Each path below is one point turned by a fixed rotation once a step. After each direction that follows a path, write how fast that rotation turns it, in degrees each step (0 if it stays still).
Each turn is a multiple of 5 degrees from 10 to 175, or 0.
Each row of a path follows its step; steps can be skipped.
Rotation 1:
step 0: [ 11  17  -9  -6  -3 -18  22   6  -8 -11 -14  17   5   2   1 -15  -3  23
  -1  18 -13 -22   1  -2 -11  -5 -23 -36   4 -15   1  -8 -11   0   4  -2
   7  -8  -3   4   3]
step 1: [ 19 -27 -25 -11   2  -2   5   4  19  -1  -7 -12  18  13   2  -8 -12  20
  10  10   0 -14   3  14  26   4 -13 -11   5 -13 -10  -3   0  18   1   0
  19  13   0   1   5]
step 2: [ 21 -12  -1   3 -22  -6  -6  -5  -8 -10  -1  17   5   0  -1 -18   5  14
  -8  -9 -19 -14  -9  11  -5  -9  12 -11  -7 -14  10 -15  -9  15  25  15
  26  13  -2 -14   8]
step 3: [ -7 -29  -7   5  -2   0  -1  -3   3 -32 -10   3  -1  13  -8 -21   8   0
   4  21 -16 -13   5  -9  12  -7  -3 -11  -1 -12  19   2 -15  13 -13   7
   8  -9  -9  19  21]
step 4: [ 15 -10   3  -3  -2  -7  -7 -19  -1   1  12  -4  -7   6 -10  -8   9  27
  19  17 -13  19 -15   6  19  -3   1   4 -20 -11  -5  12 -15   9  15   9
  16  12 -26  12   0]
step 5: [-18  -6 -12  19   2 -13 -14  -9 -15  -7  14  -9  -4  -4   1 -10  33   8
  -7   3 -13 -14 -17   2   6  -2  16 -23 -19 -20  -7  -5 -16   7 -16  -6
   5  12   4  -1  10]
step 6: [ 16  -2  -8  17   1  -6  -2 -24 -17 -25  -6 -22 -11  10  -1   7  -4  22
   2   7  -5  14 -10   6   2   6   0 -15  -4 -19  -8  -1   0   7 -14  -2
   1 -34 -14   9   7]
step 7: [  5  13  -9  -3   2 -11  13   1   2 -15   3  -2 -13 -27  -3 -10  -1   3
   7   8  -4  13 -12  13  25  11  10 -29 -11 -15 -16  12  -7  28  -8  -4
   4   6  -4 -18 -13]
step 8: [ 14  -1   2  -4  -9 -22  -9   7 -10  -8   2  -9 -30   4  33  -2 -11  12
  -7   9   6 -22 -12  13   0   1  10 -23  -4 -19  -2   2  10  11  -9  -2
   8  -1  16  13   6]
step 9: [ 14   3 -13  -9  17 -22   5   5  -3 -25  -8  -3   7  -6   9  -5   7   2
  23  -5 -15   3  -7  20   0   4   5  -5  20 -21  20  -1  22  23  -5   8
  12  -9  -9   6 -11]
step 10: [ 14  -7   1  -9  -8 -13  23 -14   8   3  10  10   5   5   9 -17  -1 -11
  -8  27   0  -2   2  18  -2  13  27 -26  -7  -8  15  11   9  12   8 -10
  20   7  -5  12  -3]
step 11: [ -9 -11 -10  -3  15 -16   4  -3  -7  -9  30   2  -7   3  19  -7 -10  -2
  -1  -4  -6 -20 -12  -4   6  -9  -1 -12  24 -16   3  -7  -3   4  15  -1
  26   0 -26  20   7]
[12  0 12 -1 -7  2  0 -6  3  3  2 -2  0  2  1  2  0  3 -4  4  2  0 -6  1
  2  0 -3 -3 -6  0  4 -4  7 -7  2  0 -2 -5 -1  1  3] : 170
[ 4  6  1 -5  2 -5  5 -2 -1  2 -4 -1 -6 -1  5 -7 -2  4  2 -5  1  0  8  3
  0  0 -2 -5  3 -2 -5 -2  8  1 -3 -4 -6 -2  9 -2 -7] : 40
[  2  -5  -8  -3  -7   6  -2  -4   0   2   1  -3  -2  10  -1   3  -4  -1
  -3   6   3   0   3   0   1  -3   5  -1   1   2   1   8   2  -1 -12  -4
   2   3   7   2   0] : 160
[-2 -2  3  7 -1  4 -2 -6  8  0  0  7 -4  3 -1 -1 -7 -3 -8 -5  0  2  1  1
  8 -1  6 -5  7  0  0 -2 -4  3  3  1  1 -9 -2 -5 -3] : 85
Rotation 2:
step 0: [  0  -2   2 -14 -34  -7 -28  -8 -10  -3   9  19 -14 -15 -13 -10 -18  -2
  -2  10   8   3  22  14 -14  26 -13 -12  -8   5   1  14 -10  -3  28   7
  -3   5 -16   8  -3]
step 1: [-21 -21   6  -3   9   6 -19  14 -26   4   4  15 -13   4  11  13 -11  18
  19  -8   7  24  -2 -16  16  -3  -8 -30  -4  -8  14   6  19  -6 -14   8
  -8   4 -20   6  -5]
step 2: [-23 -11  18  19 -37  -3 -17  -6   0   3  22 -19  -9   5  -4  16  22   8
  10  -4   4 -14  19   7  -7   8  -5  -5   5   5  14   2   0  -3   5 -27
 -16  -1  -3  -2 -22]
step 3: [ -8  10 -19   2  -7   3 -12  -1   9  11  -1  -1  -4   5 -29   3 -16  10
  17 -25  21  11   4  -4  14 -13  -6 -16 -35  22   3  24   2   2   8   8
 -26   4   6   6   3]
step 4: [  1  -3  20 -12  -5 -15 -14  33  12   2 -11 -13 -23   1  20  15  10  -7
  11 -19  18  10  15  13  13 -13   5   3  15   3  -3   9  -3  -4   4  -9
 -12 -16 -15  28  -9]
step 5: [ -7 -26  -5 -13   2   7 -11  -4   1  -8  32 -19   9   6  -8   3   2   1
  -9 -25  24 -20  -4 -27  -2 -14  -7  14   0  22  -4  14  16  -3   5 -17
  -4  -4   3  12  16]
step 6: [ 13  -4   0  -5  -1   1 -37   8   9  11 -15 -11  13  -7 -22 -15   3   2
   6 -15   8 -14   0   7  16  -9 -32   5  12 -12 -23  13 -30  -9   1   7
  -6  -2  -6   8 -14]
step 7: [  2   2 -10 -22  16  -1   3  25  -3 -17  10  -3   1  12   8  -2  -2  -3
  22 -21   0  -8  11 -25 -15   6  -7  -9  22  14   5  23  -1   2  21   7
  24  17 -17  16 -15]
step 8: [ -6 -16  25   2  -7  28 -14  -7  -7 -15   4 -14  12  29  -7   7  -7   4
  20 -12   0  -6   5  -8  17  -9 -15   9  13 -17   6 -17 -25 -14  18  -3
  13   0   0  -2  22]
step 9: [  8  31   6  -3  -9   4 -28  27 -22   1   7  -3  12 -11 -16   4  11  16
   0 -14  -9  11   4  -7 -13   7 -16  12  -5  18  -7   0  -6   5  25   1
   4  29   6 -14  -1]
step 10: [-13  -8   4  -6 -17  17  -6   9 -21  -2  -7  13 -24  14  18   4 -28  -6
  15  -4  -9  12 -14   8 -10   7 -14 -15  15  13 -14  15 -24   5  22   8
  -3  -4   2  11  21]
step 11: [  5 -15  13  24  -4  -3 -27   4 -30   3  25  13   0 -18  10   9  18   4
   6 -16   0  24  12 -13  14   6  -5  -1   8  12  17   2   0 -12  -1 -10
  21 -11  11  -4  13]
[-3 -4  4 -6  0  2  4  6  8  5 -3  8  1 -1  2 -4 -6 -5 -5 -4 -5  6  6  1
  4  0  5 -7  2  2  5  4 -1 -5  3 -2  7  0  0  3  0] : 110
[ 2 -6 -6 -2  3  4  0  7 -2  3 -3  0 -8  7  8  0  0  1  3 -2  0 -2  0  0
 -4  5  4  2  6  6  5 -8  0 -1 -6  5 -4  2 -2  4 -1] : 120
[ -1  -2  -1  -2  -2  -2   3   0   0   0   3   3  -7  -1 -10   6   1   6
  -6   3   2  -1   3   2   6   7   5  -7  -3  -2   1   0   3   1  -5  -2
  -7  -5 -10   1  -1] : 25
[ -4  -6  -3  -4  -1   3  -1   0   3  -1  -6   5  -3   4   3  -4   4   6
   4  -4   0   0  -8   1   4 -10   0  -4  -3  -5  -4  -3  -6   3   1  -1
   0  -6  -4 -10   3] : 160
[  7   1   0   0   0  -6  -2  -3   5 -10  -3   1  -8   3   0   2  -4  -4
   0   3   1  10  -1  -7  -1  -3   0  -6   9   1  -3   3   1  -2  -1   3
  -5   4  -1  -6  -2] : 115
[ -1   0  -5  10   3   0   4  -5   2   2   0  -1   3   5  -2  -2   3   4
   8   0  -3  -4   5  -5   1   2  -3  -8   4  -5   6   4  -1  -2  -2   1
   4   0   1  -2 -12] : 70
Rotation 3:
step 0: [ -4   4  26 -15  -7   7  11  -9 -12 -32  -4  33 -17   4  -8  -1 -14  10
  -1 -11  -5  24  27 -11  17  -7  10 -20 -22  17  -4  21  -3 -20 -10   1
  -9   1  -7   1   0]
step 1: [ 18  23  -1  -4  -6 -15  -5 -10  -6  -9  17   4  17 -17 -22  12 -14 -16
  13  17 -42  13  -9  -4  -3  29  -4  -4   9  10 -14  -5 -12  12 -15   0
   5  26  -7  -7  -5]
step 2: [ 14 -12  -3 -15   2  -1 -12  14  15  -2   0   8   0  12  26   3  -5   3
  38  -4 -16  -5   3  29 -14   4  16 -11 -23   7   6   1 -36  24   6   4
   0 -20  14  -9   6]
step 3: [ -6  -9   4   0 -22   7 -21  24 -32  -2  13  -5  -9   7   8 -23   5 -24
  18  -3   8 -27  17 -15   9  24  19   5  16   3  25  -8  -3  -3  -9  17
 -12  11  -4   3  -4]
step 4: [-13  10 -16  10  14  16  14   8 -10   2   3 -10  -6   0   2  -2  14  -7
  23  22  15  14 -15 -13 -31  -2   0 -40 -10   6   6   0  18  -6  15  15
 -20  17   3 -16  20]
step 5: [ 18 -13  26  -8  -2 -14  -3   2  24  10 -19  19   6   6 -11  -8 -29  11
  13  28  26 -10 -13 -12  -5   1  -5  -6   6  -6   7   1  11 -24  -6  19
   7   8  26  -7 -15]
step 6: [  0  19   3   6  -8 -19  -1  -4   5  -9   5 -17  25  13  17 -14 -11   7
  -2  -9   9  -3  14  -6 -41 -20   1  22  -2  -4 -17   3 -11  -2  -9  -7
 -14  35  13  24   2]
step 7: [  2  10   3   0  -8  29  -7  45  22   0  14  -4  11 -10  16  -5 -13  -7
   2  -2   8  14   6  13  -1 -19  -4  -4  -2 -16 -18 -27  22  -1 -23 -12
  15 -13 -13  -2  -6]
step 8: [-32 -23 -16  16  -2 -10   5  -3  21  -8   8  18   1  -4 -10  16  13   1
   6 -19  14  20  16  -2   1  21   8  -3  -2 -33  16  10  13   9 -24  10
  12   9   6  23  -1]
step 9: [  8  18  26  19  -8 -15  27  -1  15   7  -5  -2 -11 -17  -1 -11  16  10
 -16  -7  -9 -15  19   3   8  13  -8 -24 -10 -31  -4   3  -8   4  -7  -5
 -20  10 -12 -33   8]
step 10: [ 29  -6   5  -4 -10   0  -3  -5   9  29  19 -14  13   3   8  24  15 -10
  -8  19   4  31  14  -2  33 -17   3  -8   9   0  -7  19 -22   8   4  15
  -7   7  14   2 -12]
step 11: [-11   2  -1 -13   3  18 -20 -10   9  10   3  -9 -27  24   7  10 -11   9
 -17 -14 -39 -12  -6   7  -8 -20  21 -17   4  -3  21   9  -9  -7 -22   2
  -7  18  -6   2 -22]
[ 6 -5  0  2 -1 -1 -1  2 -4  7 -1 10  3  1 -1  4 -8 -9 -1  0  8  2  7  0
  5 -1  0  0 -8  3  3  3  3 -2  0 -3 -1 -7  2  1 -7] : 145
[-1 -6 11  0  3  0 -2 -1 -4  2 -4  3  2 -1 -1  7  0 -3  5  2 -6  0  1  1
 -1 -2 12 -4  8  5  2 -2 -2  6  4 -4 -3  2 -5  0  3] : 35
[ 5  2  2  5 -1  8 -3  4  6 -1  3 -5  8  6 -2 11  5  4  2  2  1 -1 -5 -1
  1  4 -6 -6 -2  7  0  1  5  4  3 -2  5 -1 -1  1 -3] : 125
[  0   2  -2   6   6  -1   0 -10   2  -2   4  -1  -7   0  10   6  -2  -1
   1  -4   1   0   0   4 -10  -1  -3  -3  -2   4   2   4   3   2  -4  -3
  -9  -4   3   1   3] : 160
